In the data rows, zero lies at 4.5, halfway between 4 and 5.
Some points:
tensor([2, 5, 7, 2, 5, 4, 4, 7, 4, 5, 4, 4, 5, 8, 7, 6, 5, 4, 3, 5, 2, 2, 4, 4, 4, 1, 2, 3, 2, 4,
        5, 2, 5, 5, 6, 5, 5, 6, 8])
tensor([5, 6, 4, 5, 5, 4, 6, 4, 2, 5, 6, 6, 3, 3, 4, 3, 5, 6, 5, 6, 8, 5, 6, 2, 3, 5, 4, 6, 4, 4,
        1, 9, 5, 5, 2, 4, 4, 3, 6])
tensor([3, 5, 5, 5, 6, 5, 4, 3, 2, 5, 3, 7, 3, 5, 5, 4, 5, 4, 3, 5, 7, 4, 2, 1, 3, 3, 7, 6, 7, 5,
        2, 9, 3, 4, 4, 4, 5, 5, 5])
tensor([5, 8, 7, 6, 5, 3, 5, 1, 3, 5, 9, 2, 5, 1, 6, 7, 5, 1, 5, 8, 4, 6, 6, 6, 3, 7, 0, 4, 9, 4,
        8, 5, 2, 3, 3, 6, 4, 3, 5])
tensor([8, 2, 5, 4, 5, 9, 5, 2, 6, 6, 4, 7, 7, 5, 2, 6, 5, 7, 5, 7, 5, 7, 5, 3, 3, 6, 2, 5, 6, 6,
        5, 2, 8, 6, 7, 2, 4, 2, 1])
tensor([4, 3, 5, 5, 2, 4, 4, 6, 5, 5, 4, 4, 2, 6, 5, 5, 4, 6, 4, 2, 4, 2, 2, 5, 4, 4, 3, 3, 4, 4,
        4, 2, 5, 3, 2, 2, 2, 3, 5])
tensor([3, 4, 4, 5, 4, 5, 3, 6, 6, 5, 3, 4, 5, 2, 3, 6, 4, 4, 4, 3, 4, 4, 3, 4, 3, 5, 7, 5, 2, 3,
        2, 3, 4, 3, 2, 3, 4, 4, 3])
tensor([4, 4, 4, 3, 0, 5, 5, 6, 3, 3, 5, 3, 5, 5, 4, 6, 4, 6, 5, 4, 4, 3, 3, 4, 4, 4, 5, 4, 3, 3,
        4, 3, 4, 5, 4, 3, 2, 4, 6])
tensor([5, 3, 7, 5, 6, 4, 5, 9, 4, 6, 6, 5, 7, 3, 3, 5, 3, 5, 4, 4, 4, 5, 4, 4, 9, 7, 9, 5, 5, 6,
        6, 5, 4, 1, 4, 6, 6, 6, 4])
tensor([4, 3, 4, 2, 3, 4, 3, 5, 6, 5, 5, 4, 2, 4, 5, 6, 4, 6, 3, 2, 3, 4, 2, 5, 6, 2, 3, 6, 3, 5,
        4, 2, 3, 5, 2, 2, 2, 3, 5])
tensor([6, 6, 2, 6, 6, 3, 6, 5, 6, 0, 2, 5, 7, 6, 5, 3, 5, 5, 5, 4, 4, 6, 3, 5, 3, 4, 2, 7, 5, 7,
        5, 4, 5, 9, 6, 5, 4, 6, 4])
tensor([6, 4, 3, 8, 6, 5, 5, 4, 5, 2, 1, 5, 6, 7, 4, 3, 7, 3, 4, 5, 4, 7, 5, 6, 4, 3, 4, 4, 5, 5,
        4, 3, 4, 7, 6, 2, 5, 8, 4])
tensor([6, 4, 4, 4, 6, 7, 7, 2, 5, 5, 3, 4, 5, 5, 2, 6, 2, 6, 3, 4, 5, 6, 6, 4, 5, 5, 1, 4, 6, 7,
        3, 2, 7, 5, 6, 2, 6, 6, 2])
tensor([4, 7, 3, 6, 5, 5, 4, 3, 4, 6, 7, 5, 2, 4, 8, 7, 6, 1, 4, 5, 6, 6, 7, 3, 4, 3, 5, 4, 9, 5,
        9, 7, 3, 4, 4, 8, 1, 4, 4])
tensor([7, 8, 5, 4, 4, 3, 6, 0, 4, 6, 8, 4, 5, 3, 6, 4, 4, 0, 5, 6, 4, 6, 7, 4, 4, 5, 1, 4, 8, 2,
        7, 5, 1, 3, 3, 8, 2, 3, 3])
tensor([5, 2, 3, 5, 4, 3, 4, 6, 4, 5, 6, 3, 2, 2, 4, 3, 5, 5, 3, 4, 6, 1, 3, 5, 6, 7, 5, 5, 5, 4,
        5, 4, 7, 8, 4, 9, 9, 4, 3])
tensor([3, 5, 5, 3, 7, 3, 6, 7, 5, 4, 6, 5, 7, 7, 6, 6, 6, 5, 6, 6, 3, 1, 3, 5, 3, 3, 4, 2, 4, 3,
        4, 4, 4, 9, 8, 6, 5, 2, 8])
tensor([6, 6, 5, 5, 5, 6, 4, 1, 3, 6, 7, 4, 3, 2, 7, 4, 5, 2, 3, 6, 5, 6, 7, 6, 4, 3, 3, 4, 8, 4,
        8, 6, 2, 3, 4, 7, 0, 4, 5])
tensor([5, 3, 6, 4, 3, 4, 4, 5, 6, 3, 5, 6, 4, 6, 5, 6, 5, 5, 5, 5, 4, 1, 3, 3, 3, 5, 4, 3, 0, 1,
        6, 4, 3, 8, 6, 5, 3, 4, 6])
tensor([0, 5, 6, 2, 4, 7, 5, 6, 5, 4, 5, 5, 6, 6, 7, 5, 6, 5, 7, 4, 5, 2, 4, 6, 4, 1, 4, 2, 2, 4,
        5, 2, 5, 5, 9, 7, 5, 4, 7])
tensor([7, 4, 3, 6, 6, 6, 2, 5, 7, 5, 2, 4, 5, 7, 4, 3, 6, 3, 6, 4, 6, 9, 4, 7, 6, 3, 3, 2, 3, 6,
        3, 5, 6, 6, 7, 2, 7, 9, 4])
tensor([6, 6, 5, 3, 2, 3, 5, 3, 4, 6, 5, 6, 4, 3, 6, 4, 5, 1, 4, 7, 7, 7, 9, 6, 3, 6, 2, 3, 9, 4,
        6, 5, 1, 2, 3, 5, 2, 4, 5])
tensor([4, 6, 5, 5, 3, 3, 6, 3, 3, 7, 7, 6, 4, 1, 4, 1, 5, 5, 6, 7, 6, 4, 6, 0, 5, 5, 4, 7, 5, 4,
        2, 8, 6, 4, 2, 1, 2, 6, 6])
tensor([4, 6, 4, 5, 5, 4, 7, 0, 3, 6, 5, 3, 2, 4, 2, 1, 4, 4, 3, 5, 6, 6, 3, 2, 1, 3, 6, 5, 4, 4,
        4, 9, 4, 3, 6, 6, 6, 2, 7])
tensor([5, 4, 6, 4, 2, 5, 5, 6, 4, 4, 6, 4, 6, 7, 6, 6, 4, 5, 5, 3, 5, 1, 5, 5, 3, 2, 6, 4, 3, 4,
        5, 2, 4, 5, 4, 2, 4, 3, 6])
tensor([4, 4, 2, 3, 5, 4, 4, 5, 4, 4, 5, 6, 3, 2, 2, 6, 5, 4, 5, 2, 4, 3, 4, 4, 3, 6, 5, 3, 1, 4,
        3, 3, 3, 4, 2, 2, 5, 4, 3])
tensor([6, 4, 4, 5, 5, 3, 4, 5, 5, 3, 4, 2, 5, 3, 3, 4, 4, 3, 2, 5, 5, 1, 3, 4, 7, 5, 5, 6, 2, 5,
        4, 4, 6, 2, 5, 7, 6, 4, 3])
tensor([7, 4, 3, 6, 5, 5, 7, 3, 4, 3, 2, 5, 5, 5, 6, 5, 5, 5, 5, 5, 3, 8, 2, 4, 4, 5, 3, 4, 5, 6,
        3, 2, 6, 4, 6, 4, 6, 6, 4])
tensor([3, 6, 5, 5, 4, 6, 6, 5, 3, 6, 5, 5, 2, 4, 4, 1, 7, 6, 4, 6, 5, 4, 4, 2, 4, 3, 5, 6, 6, 4,
        2, 9, 3, 4, 2, 3, 5, 4, 4])
tensor([4, 4, 5, 7, 4, 4, 3, 6, 5, 5, 4, 5, 6, 4, 2, 5, 3, 7, 6, 3, 3, 4, 6, 6, 9, 7, 8, 6, 3, 4,
        6, 6, 4, 2, 3, 7, 7, 5, 5])
tensor([4, 5, 1, 1, 4, 4, 3, 5, 4, 5, 5, 3, 4, 5, 5, 6, 4, 6, 5, 2, 4, 3, 2, 4, 5, 6, 5, 5, 3, 4,
        3, 2, 4, 2, 2, 2, 3, 5, 4])
tensor([8, 6, 4, 6, 6, 5, 2, 6, 6, 2, 1, 4, 3, 6, 6, 2, 4, 3, 6, 4, 6, 7, 5, 6, 5, 4, 5, 4, 6, 5,
        3, 3, 4, 8, 9, 1, 5, 8, 5])
tensor([6, 2, 4, 3, 6, 7, 7, 4, 6, 2, 4, 4, 3, 6, 3, 3, 1, 6, 4, 7, 4, 7, 4, 4, 3, 5, 2, 4, 8, 8,
        5, 1, 7, 3, 5, 5, 5, 5, 4])
tensor([1, 2, 4, 6, 6, 4, 5, 6, 4, 5, 8, 5, 5, 5, 5, 3, 2, 7, 3, 5, 4, 6, 7, 9, 9, 7, 9, 7, 2, 4,
        7, 6, 6, 2, 5, 7, 8, 5, 2])
tensor([3, 1, 3, 3, 5, 4, 3, 6, 5, 3, 3, 2, 4, 1, 4, 5, 3, 4, 5, 3, 4, 4, 4, 4, 6, 4, 6, 5, 3, 3,
        3, 5, 5, 3, 4, 6, 5, 3, 3])
tensor([3, 6, 6, 4, 5, 5, 3, 8, 4, 9, 3, 7, 6, 3, 2, 6, 2, 6, 5, 3, 3, 5, 5, 9, 8, 7, 9, 8, 4, 4,
        4, 4, 5, 3, 4, 6, 7, 5, 5])
tensor([6, 5, 4, 6, 7, 2, 3, 3, 4, 0, 2, 5, 5, 6, 5, 2, 4, 6, 5, 4, 3, 6, 4, 6, 3, 3, 4, 5, 6, 6,
        4, 3, 4, 9, 6, 5, 3, 6, 3])
tensor([4, 6, 6, 1, 1, 5, 4, 5, 5, 2, 6, 4, 6, 7, 5, 7, 6, 7, 4, 3, 3, 4, 7, 4, 4, 2, 6, 3, 3, 3,
        4, 2, 8, 4, 4, 4, 5, 5, 6])
tensor([3, 4, 6, 5, 4, 4, 3, 5, 5, 6, 2, 4, 6, 4, 3, 4, 5, 4, 7, 4, 3, 5, 6, 4, 7, 8, 9, 4, 1, 7,
        4, 5, 3, 6, 1, 5, 6, 2, 2])
Along one direction, these points spread out more than along any other. Take the direction at right angles to it along which they spread out most. Then take the direction at right angles to both along which they spread out most. Go by this last direction. For each point below, how far along it does it lie, from 0 to 99? 50 is the average, and the first point above lies past it. One standard deviation of the points above along it is 16.
tensor([4, 3, 5, 5, 2, 4, 4, 6, 5, 5, 4, 4, 2, 6, 5, 5, 4, 6, 4, 2, 4, 2, 2, 5, 4, 4, 3, 3, 4, 4,
        4, 2, 5, 3, 2, 2, 2, 3, 5]) 69
tensor([4, 4, 4, 3, 0, 5, 5, 6, 3, 3, 5, 3, 5, 5, 4, 6, 4, 6, 5, 4, 4, 3, 3, 4, 4, 4, 5, 4, 3, 3,
        4, 3, 4, 5, 4, 3, 2, 4, 6]) 72
tensor([0, 5, 6, 2, 4, 7, 5, 6, 5, 4, 5, 5, 6, 6, 7, 5, 6, 5, 7, 4, 5, 2, 4, 6, 4, 1, 4, 2, 2, 4,
        5, 2, 5, 5, 9, 7, 5, 4, 7]) 78
tensor([7, 4, 3, 6, 5, 5, 7, 3, 4, 3, 2, 5, 5, 5, 6, 5, 5, 5, 5, 5, 3, 8, 2, 4, 4, 5, 3, 4, 5, 6,
        3, 2, 6, 4, 6, 4, 6, 6, 4]) 36
tensor([3, 5, 5, 3, 7, 3, 6, 7, 5, 4, 6, 5, 7, 7, 6, 6, 6, 5, 6, 6, 3, 1, 3, 5, 3, 3, 4, 2, 4, 3,
        4, 4, 4, 9, 8, 6, 5, 2, 8]) 77
tensor([5, 3, 7, 5, 6, 4, 5, 9, 4, 6, 6, 5, 7, 3, 3, 5, 3, 5, 4, 4, 4, 5, 4, 4, 9, 7, 9, 5, 5, 6,
        6, 5, 4, 1, 4, 6, 6, 6, 4]) 31
tensor([4, 7, 3, 6, 5, 5, 4, 3, 4, 6, 7, 5, 2, 4, 8, 7, 6, 1, 4, 5, 6, 6, 7, 3, 4, 3, 5, 4, 9, 5,
        9, 7, 3, 4, 4, 8, 1, 4, 4]) 56
tensor([4, 6, 5, 5, 3, 3, 6, 3, 3, 7, 7, 6, 4, 1, 4, 1, 5, 5, 6, 7, 6, 4, 6, 0, 5, 5, 4, 7, 5, 4,
        2, 8, 6, 4, 2, 1, 2, 6, 6]) 48
tensor([3, 5, 5, 5, 6, 5, 4, 3, 2, 5, 3, 7, 3, 5, 5, 4, 5, 4, 3, 5, 7, 4, 2, 1, 3, 3, 7, 6, 7, 5,
        2, 9, 3, 4, 4, 4, 5, 5, 5]) 46
tensor([6, 4, 4, 5, 5, 3, 4, 5, 5, 3, 4, 2, 5, 3, 3, 4, 4, 3, 2, 5, 5, 1, 3, 4, 7, 5, 5, 6, 2, 5,
        4, 4, 6, 2, 5, 7, 6, 4, 3]) 44
tensor([4, 6, 4, 5, 5, 4, 7, 0, 3, 6, 5, 3, 2, 4, 2, 1, 4, 4, 3, 5, 6, 6, 3, 2, 1, 3, 6, 5, 4, 4,
        4, 9, 4, 3, 6, 6, 6, 2, 7]) 47
tensor([6, 4, 3, 8, 6, 5, 5, 4, 5, 2, 1, 5, 6, 7, 4, 3, 7, 3, 4, 5, 4, 7, 5, 6, 4, 3, 4, 4, 5, 5,
        4, 3, 4, 7, 6, 2, 5, 8, 4]) 34
